One hidden turn or mirror swaps the rows below in pairs. Which row is each named row swapped with?
The rows were stretched afterwards, more along some directions than others.
lem: [-37   5  18  -3  14  19 -16  -6  17  23  12   3 -14  13  -3  -7 -27  14
  19 -17  11]
pup: [ -8  17  20   7  -2 -25  14  33   9  -3  -5 -12   3 -24  -1  -2   3 -13
 -22   1   0]
pive: [ -5  60  20  14  -1 -25   3  37   5  12  19  -7 -32 -33   0   0  -5   4
 -15 -28   3]
moge: [ -3  31  30  -4  14  -5  -7  28   8  14  19 -12 -33 -35   3   1 -28   1
 -19 -20  -9]
Kefe: [-21  23  15 -10   2  -9   5  36 -15   7   6 -13   6  -6 -10  -7 -31  -1
   9 -17  17]
voge: [-26   2  14  -7  25  23  -6 -11  13  33  10  11  -1  14 -16  -4 -28  14
  26 -19  11]
sot: [  6  30  21 -18   1  -7   2  32  14  15  12 -16 -26 -38   3  -8 -23  13
 -16 -14  -1]
vodel: [ -4  51  34 -19  10  -6  -8  45   7  22  21  -7 -43 -44   1  12 -40  15
 -22 -33  -1]
zagut: [-22  11   1  32  14 -15   2  -4  -1  -9  11 -15   9   3   0 -19  -1 -28
   2 -10   7]
Vono: [ -6   1  27 -37   2   2   2  23   2  25   7   8  -5   1   4   9 -21  14
  10 -20  19]
Gor: [-31   1   6  16   2  -3  -2 -13  12   8   3   5  24   0  -2 -10  -6 -10
  15 -15   3]
siker: [-25  29   6  17   1 -10  -7 -11   0  16  10  -6 -16 -21  -8 -12 -20  -8
   7 -13   3]
Bubaz: [-14  10  20 -12  23  13 -20   3  25  36  29  -2 -23   1 -12  -4 -30  25
   8 -11  18]
ziron: [-33  25  10  26  -2 -27   5  -6  -5  13  21 -30 -16  -7  -6   0  -3  -5
  -1 -13   5]
zon: [  6  20  22 -32  19  23 -24  21  20  27  13  12 -26  -6  -8  -1 -40  42
   9 -17  21]
kada: [  5  32  29 -49   8   1 -11  41   8  18  -3  15   0 -11  -3  -3 -27  25
  16 -21  12]
tilu: [-37   4  10  25  18  15  -5 -28  10  13   5   9   5  15 -18  -5 -11 -23
  19 -22  18]
rireb: [-25  36  16  29  13   0 -14   0  10  16   4 -12 -22 -19  -6  -5 -18   5
 -20 -19   3]
Gek: [-21  24  26   4  -6 -25  -1  22  12  11  32 -12  -6 -25   1   1 -15 -10
   0 -12   4]
pog: [-28  47  19   6  23  32 -20 -14  16  15  26  -3 -29  -3 -12 -12 -30  10
  11 -37  17]
Niz: [-11  48  26  19   1  -8  -1  18  15  10  12 -11 -37 -51   2  -6  -6  -5
 -25 -17 -12]
pas: [-26  19  11   1  -8 -21  14  10   2  29  22 -10 -20 -30   0   6 -18   3
   2 -20   8]
vob: [ -4  22  30  -6  10  -6  -9  18  -9  24  24  -7 -33 -16  -3  12 -28  10
  -4 -13   9]
motan: [-17   5  23 -14  16  11   0   4  15  20  15   2   4  14  -7   1 -18   8
  24 -29   9]
Katek: [-46  16  10 -14  25  21  -7   1  26  18  15  19   7  -4 -28 -11 -31  -4
  16 -34  16]
Fogi: [-17  41   5  11   8   5 -10   8  13   6   7   2 -28   0   0 -17 -18   3
  -9 -31  20]
Nanar: [-20  26  21 -18  20   9   0  15  17  24  19  -1 -17   4  -7   3 -28  14
  15 -38  11]
lefu: [-33  29  21   2  39  36 -24  -8  31  34  33  -2 -20 -16 -11  -2 -19  -5
  -5 -34   6]
gemak: [-10  29  12  13  24  12 -11   8  12  20  14  -2 -32  -5   1  -5 -23   7
  -9 -27  24]
Zutif: [-15  -2  22 -20   3 -12  15  24   4  16  27  -4 -12 -17 -16  12 -21  -1
   7  -9  10]
sano: [ -9   0  28 -10  10   7   5   8  22  15  19  -7 -14  -1  -3   5  -7  -1
  -1 -19  11]
Fon: [-14   8  11 -15  10  -3  -5   5  14  14  10 -21  10   3  -2  -9  -2   6
  10  -2  12]
pazum: [-22   3  26 -33  33  17   2  22  15  11   5  10  16   2 -17  -3 -20 -18
  13 -19  11]
vakil: [ -3  55  23 -16   5 -10 -20  40   1   7  20   4 -32 -23  -9  -3 -33  20
  -8 -31  23]
Fitog: [-25  17  34  -2  40  43 -24  -6  21  19  26   7 -15   8 -11  -2 -35  -3
   2 -28  11]
Tef: [-27   9  20  -7  -1   9  10  11  18   8   3   3   5 -19  -8  -5 -15   0
   4  -9   3]
mota: [-15  37  22  -9  -5 -13   5  19   1  16  21  -4 -14 -13  -3  -6 -27  14
  14 -20  -1]
Zemez: [  2  31  20  -4   7  -4  -9  18   2  17  15 -18 -40  -4  13   1 -30  31
 -13  -9  13]
fozed: [-34  25   7  -9   0   4   2   8   6  17  14  -3   2 -15 -11  -7 -24 -10
   0 -31  15]
Zetun: [-19   9   5  28  -7 -19   1  -5  -8  -6  -2 -10  -6   8  -6 -15  -6  -5
   4  -6  20]
zisem: [-44 -10   1  12   4   6  -3 -27   6  13   3  -7  15  -2 -16 -17 -18 -11
  14  -6  11]
zopaz: [ -9  12  13 -22  10  21 -12   2  23  17  -5   9  -5  -3 -19 -11 -13  24
   5  -9  19]
Nipir: [-28  19  14  15  28  11 -10   3  31   6  19  -1   7   4  -9 -20 -19 -15
   8 -18  13]
baro: [-34  50  24  20  -2  -1   5   5  12   9  21  -1 -38 -43  -9  -3 -24  -6
 -12 -28  -6]
nav: [ -6  16  18 -15  -4 -14   6  22   0   5  11 -17 -19 -29 -16  -1  -6  -2
 -15   0  11]
Lipa: [ -6  15  32  -7   3 -18  -1  33   4  23  30  -8 -23 -22 -12  13 -23   6
 -13  -9  15]
naguz: [-23  41   9   4 -10 -28   8  23  -2  16   9 -15 -23 -36   7  -7 -20  -1
 -11 -14   6]
gote: [ -5  12  10 -29  21  10   4  27   6  16  -3   2   0   0  -3 -16 -29   5
   6 -19  17]
Pinis: [ -7  27  17  -8   8   3  -4  15   5   0  17 -19 -18  -6   1 -13 -14   9
   3  -7  15]
nebif: [-18   6  18 -22  18  -4 -12  17  15  24  16  -8   7  13 -17  -3 -12  18
  13 -13  26]
zun: [-27  18  19   8  23  23  -5 -14  20  17  21 -12  -5  -1 -10  -8  -1 -12
  12 -25   8]
nadi: [ -8  27  27 -11   6 -27  -7  48   8  16  10 -11 -17 -37 -10   2 -18   8
 -28  -5   7]
sem: [-26   5   8  18  15  -7   4   4  15  -1  19 -20  -6 -15  -2 -20  -6 -28
 -10  -8   7]
reme: [-26   2  15  -7  -3 -13  24  11  -1  18  13 -15   2  -3  -3   8 -22   4
   4  -8   6]
nol: [-13  12  16  -5  -9  -8  -1  15  13  10   4   1  10  -7   1  -9 -10   9
  10 -17  17]
Gaz: [-32  15   9   6  20  15  -2  -1  11  15   4   1   4  17  -6  -7 -16  -9
   9 -27  30]

Nanar pairs with vodel
baro pairs with pog
sot pairs with sano
mota pairs with Fitog
Fogi pairs with fozed
Bubaz pairs with Lipa
zon pairs with Zutif

One hidden turn or mirror swaps the rows below in pairs. Which row is each named row swapped with?
The rows were stretched afterwards, more along some directions than others.
Dur: [-16 -34  12   7   8  15  19 -19  -4  11   8  36   8   6 -18  15  47  27
  10  -4 -12 -28 -42   5  16 -28  20]
vobi: [-20 -36  16  32 -24  22  -3  17 -22  11 -40  36  16   4  -3  -2  24  26
   1   0 -30   7   2  19   7 -28   9]
Tipe: [ -1 -19   4  19  20   0  -1  24   3  17   5   5 -27  -8 -13   1  31  16
   4 -20 -22  -8 -14 -10  -4 -11  23]
roke: [ -2   1   9   2  -1 -12  -3   1  38   9  10  15   7 -10 -17  10  34  21
  22   0 -18 -19 -24   0  19 -29  11]
gime: [-18 -31  33   6  -2  13  12   4  -7   8 -23   9  20   0 -24   7  18   3
   4  27 -14  -2 -22  10  23 -19  31]
bego: [ -5 -17 -15  32  -1  32  -1   4  -5  20 -25  15 -15   5 -29   4  28  13
   3 -12 -47 -19 -20  20  15 -43  35]
sumiz: [ -7 -19  22  17  -9  42  10   4  13  -8 -22  38   1  -6 -34   2  15  12
  13  21 -12 -16 -37   1  10 -24  28]
nat: [ -3 -10  11  25 -19  36  -4   4  -7  12 -29  -2  12  12  -5 -20  18  20
  -7  35 -29   5 -23  -8  19 -27  20]
Fere: [  7 -20  13  22 -19  29  -9   3 -20  12 -11  23  32   8 -31   3  47  33
  -3  27 -22  -7 -35   1  15 -24  26]
rameg: [ -4 -17  -3  21 -13  25  -4   8 -25   0 -31  12  15   9 -18  11  12   3
   0  11 -21  -3 -31  23  21  -3   7]
bafo: [-30 -33  16  22 -15  28  -9  16  -4  -2 -31  -7   3  10 -17  10  41  29
  11  -1 -40  -1   0   3  32 -38  23]
sifof: [-10  -9  13   6  -7  22   7   4  -9  -1 -11  17  11   4 -16 -35  -1  27
  12   3 -14 -17 -18   5  11 -12  21]
Tur: [ -6 -20   4  25 -26  27 -27  20 -12  26 -25   4  31  -7 -12  -9  20  24
  -7  38 -42   1 -10  -2  27 -39  35]
duva: [-31 -14   0  21  34  -2   4  13  11  20 -17  49   1   1  26   8  36  11
  11 -10 -19   3 -10   9  27 -16 -10]
sazo: [ -8 -15  25  19  12  35  11   5   0  -3 -28  35  -7   3 -27  -4  39   6
  13  14  -3 -19 -21  -7  29 -26  13]
lut: [-21 -28  13  13  20  27  -1   5   3  15  -7  51   0   0  12   7  43  43
  27 -10  -5  -9 -23  -9  29 -33  -7]
zefar: [-15 -14  25  21 -11  11  12   8 -13  -8 -28  10  11 -15  -2   1   8   1
  10  37 -35  25  -8   6  -7 -29  32]
Sur: [ -9 -10  29   8  27   7  -9  14 -16  19 -11  20  -6  10  15   7  35  16
  -4  13 -12  20  12  -1   0   2  -7]
tegos: [-29 -30   1  10  23   6  -4 -11   5   5  -5  53   9   4   1   3  39   6
  -1  -7  -2  -7 -37  -6  31  -8 -12]
rasi: [-20 -30  -6  24 -32  12  -4  24  11   0   2  -8   9  -2 -21   9   3  57
  -3   5 -54 -11 -13  -1  10 -36  24]
depo: [ -5 -10  29   9  -3 -20 -14  20  11  -9   2  23   2  -4   2  14  40  39
   1  -3 -25  -6 -38 -13   7 -22 -13]
rugu: [ 19 -17  13  22 -17  17 -19   2 -16   2 -26  11  30 -15 -18  -4   8  39
   0  11 -37   9 -22  11 -11 -26  39]
dubu: [ -5 -28  23  12  -8  14   9  16   9  21  -2  -3   9   4  -8  39  30  23
   5 -17 -42  -3 -33  13  26 -16  18]
retek: [ -8 -27   5  25  -2   5  18  17 -38   7 -35  33 -13  14  -2  -9  42  -8
   9  20 -21  10 -16   6  17 -23  20]
kapot: [ -3 -28  -6  13 -17  35  -1   4  20  28   6   0   1 -22 -28   0   8  21
  14   6 -38 -43 -15  21  26 -54  35]
sol: [ -1 -28  28  38  14   9 -17   6 -17  -9   2  31  -1  12  -3  -2  44   4
   4   4 -11   3 -18 -18   9 -34  13]
kelup: [  6 -34   3  30 -19 -20   1   8  -3   9  13  21   2 -11   2   8   5  27
 -20   5 -20   6 -50   2  -2 -25  22]
zubuv: [-25 -21  38  26   6 -19  -3   6 -13 -12  -1  -1 -17   3  -8  10  41   6
   9  -4  -6 -12 -12  -9   8 -27  -4]
dovo: [-11 -38  13  26 -19  44  -7   3 -16  11 -15  26  12   4   7   2  34  44
   4  -4   6   0 -10  13  15  -9   0]
tep: [-12 -22  21  17   4   1 -14  -1  14   4 -14  18 -16  10 -11  -9  52  35
  31  -5 -10  -9 -11 -15   5 -39  17]
Lopa: [ -8 -46  35  30  -5  23   0  14  -9  20  -8  32  10  -5   9  18  20  21
   4  18 -36  10 -14  11 -10 -30  37]
Renu: [  9 -29  -1   8 -22  -3   1   6 -14   0  10 -13  -3  -6  -9  -7 -15  15
  22 -11 -26 -13 -16  12  -8 -24  33]
Fakam: [ -5  -3  -9  10  18  -8 -24   1  37  15 -12   9   2   4  -2   7  12  13
  20  -2 -38  -8 -29   4  11 -13   5]
zafu: [-27 -15 -10  17  -4  15 -24  10  -9   2 -17   5   1 -10  -7  -5   1   6
  23 -16 -44  -8  -8   8  25 -21  -2]
vedap: [-18 -13   9  21   7  18 -22   3   1  17 -10  20   4  -5  -8  21  42  22
   7  13 -29 -32   0   6   8 -41  12]
solin: [-11  -2   1   9  10   5 -10  -6   2  26  -8   3 -12  -1 -10 -16  24 -16
  20  12 -42 -14  -8  10  26 -34  15]
vam: [ 10 -31  -6  10  -3  25  -9  -5   6   3  -1  40  18   9   1   5  17  11
  -4  10 -37  -3 -27  11  22   2   2]
tezo: [ -8 -30  -2  28  -2   8 -15  19  -4  19  -2  -9   1  11  -5  21  44  17
  12 -20 -31 -15 -18  -9  23 -13   7]
Sivez: [-13  -4  13  19  19  -4 -18   9   6   6  -5   3  24  15   4  10  22  29
  -8  23 -42  -5 -42   4  24 -31  22]
mevu: [  0  -8  -8  27 -23  17  -2   2  -6  -2 -21  -1  16 -21 -28   9  17  27
  -4  22 -16 -12  -3   8  12 -28  26]
pumig: [-17 -19  -6  12  13  32  -2   0   7   6 -17  20  -1  15 -17   0  33  24
  15 -21 -47 -32 -11  12  -3 -48   5]
gitot: [-23 -33  10  29 -38  33  -7   9  -6  13 -19  18   5 -15 -19 -14  -1  18
  16  -3 -55 -15  -4  15  17 -57  51]
piv: [-28 -19  14  42  -3  16   0  18 -21  -8   0   4 -11  18   9  19  26  23
  -2 -23 -34  -3 -21 -11  28 -23   6]
bal: [-10 -34  22  22 -15  38  -9 -15 -14 -15   4  40  10   7  -3   2  20  33
  15  -9 -22 -19 -27   0  11 -38  21]
sig: [-14 -19 -10  10  21   1  -9  11  15  25 -20  32   5  19  13  -4  40  18
  11  21 -25  -8 -21 -14  18 -12   2]
tuzib: [  2 -13   8  17   5 -15 -10   6   0  12  -7   0 -12   0   9   6  47 -13
  -6   9 -18  33 -21  -9  13 -21   3]
liv: [ -1 -14   5  11 -11   1 -11   9 -19  25  -7  11  -7   8 -11 -11  14  16
  17  35 -31 -17  -7  -9  24 -38  34]
tum: [ 15  -5 -12   1  -2  -6  -1   0  35   7   3   0   6 -26 -25   3  24  16
  13  -5 -19 -22 -21  -3  23 -30  20]
podak: [ -6 -18  11  17  12  27 -10  -9  19   1  -7  21  20  -2 -25   5   5  22
  -4  11 -25 -33 -31  19   1  -4  28]
valis: [-14 -13  21  31  20   7  -9   6 -24  23  -2  20 -22  -4  -3  10  35   2
   0  15 -28  14 -33  -5  27 -19  23]
Liser: [-13 -10  16  -3 -25   7  -1  14  15  16 -30  -5  20   5  -5  -6  15  29
  18  27 -30  -3 -30   0  25 -44   5]
takaz: [-20 -20   2  15  19  19  -1   7  -4  -2  -2  21  -8   6  18  21   9   4
   1 -32 -46   1  14  -4  14   4  -2]
lur: [-10 -21   8   8 -36  -8  -7   9   6   4   8   2  12   2   2   2  -1  59
  20   8 -27 -14 -12  11   8 -39  -1]
Tukom: [-23 -12   6  33  -3  11  12   7  -1 -19  -7  -3  -8   8  -7   6  33  -1
   5 -12 -31 -14 -25  -8  -3 -36   5]
ler: [-25 -19  26  18  -6  26 -12   8  -9  16 -22  12  -5  28   5 -13  13  35
   9  -3 -36  -4 -14   4  14 -39  15]
Zeto: [-12 -16 -10  20  -6  -6   9   7   5  15 -25   9 -26   2   0   3  42  -3
  23  26 -25 -11 -11  -4  15 -40  13]
gose: [ -4 -21  27  22 -23  33  -9  11 -19   3 -19  -2   0  16 -10  -7   9  21
  15  25 -40 -11  -2  -3  28 -19  17]
sos: [-35 -26  37  38   5  11   5  17 -16   9  -9  30  22  27   9   1  30  34
   7  19 -49   2 -24   0  12 -41  37]
Did: [-16 -27  24  16  -1  23   0  -8  11  15 -21  21 -11   7 -23   7  33   5
  16  23 -14  -1 -24   2  31  -9  23]
fef: [ 13 -44 -17  19 -34  27  -2  11   9  20  -1  19 -11 -20 -34 -13  -2  26
  -2  21 -21 -11 -34  11  28 -36  38]
puped: [  1 -14   3  15   0 -18 -17  15  11  18  -4 -13  -1 -12  18  12  22  15
  18  10 -41   4  -5 -20  10 -19  13]
pumen: [-13 -26  -9  15  23  21  -4   2 -12   7 -11  35 -22  -4  -5  18  26   7
  17 -19 -19  -2 -33  -6  21   5  -5]
tifu: [ -4 -30  -9  19 -18  33  12   1  10   8  -4   1 -10  18 -16  -3  14  15
   3  -4 -49 -21 -14  10  22 -17  31]
bimur: [ 10 -14 -27   6  -1 -15   0  10   7  -2   5   9  -2  -9   4   0   8   0
 -21   1 -36   9 -21   8  11   0  -6]
mev: [-29 -14  16  25  20   1 -14  13  -4  10   9  52  -1   2  10  23  21  42
  -8  -6 -19  -8 -38  -8  25 -10  -7]
Neped: [ 12 -31  -2  30 -11  16 -26  14   4  27   4   0   0  -6   4 -11  19  20
  -1  16 -14 -12 -30   7  -7 -40  24]
gure: [-18 -35   4  10   1   8 -15   9   6  30   0  10  15  -5   2  28  15  33
  -1 -20 -34 -12 -22  12  15  -5  20]
gadi: [-17 -21  29  33 -14  43 -19   6 -33  12 -10   2  -1  11  -9   5   0  29
  18   1 -43 -16 -11  23  12 -36  31]
Poduf: [  1   2   5   7  12 -17  -7  17  15   6  -5 -15  -3  10  -4  18  23  37
   9 -24 -41  10 -12   2   8 -30   4]
rabo: [ -7 -20  34  18 -48  23  14   7 -10 -11 -31  11  23 -16 -25 -10   7  20
  12  20 -43 -22 -32  21   4 -44  49]
netin: [-21 -25  18  13   9  -5 -35   6   0  19   6   9   2 -16  21  16  26  28
  13  -1 -19  12  -9 -12   8 -20  -3]
Timis: [  1 -14  16  14  -5 -22 -14  18 -10  -4  22  -1  -2   8 -13  20  23  26
  15   5 -33  -2 -20   2  13 -21   1]

vedap pairs with bal
Liser pairs with dubu
piv pairs with Tur
gose pairs with puped
Zeto pairs with vam
Fakam pairs with Did
rugu pairs with zubuv
tum pairs with sazo
pumen pairs with solin
kelup pairs with vobi
tezo pairs with nat

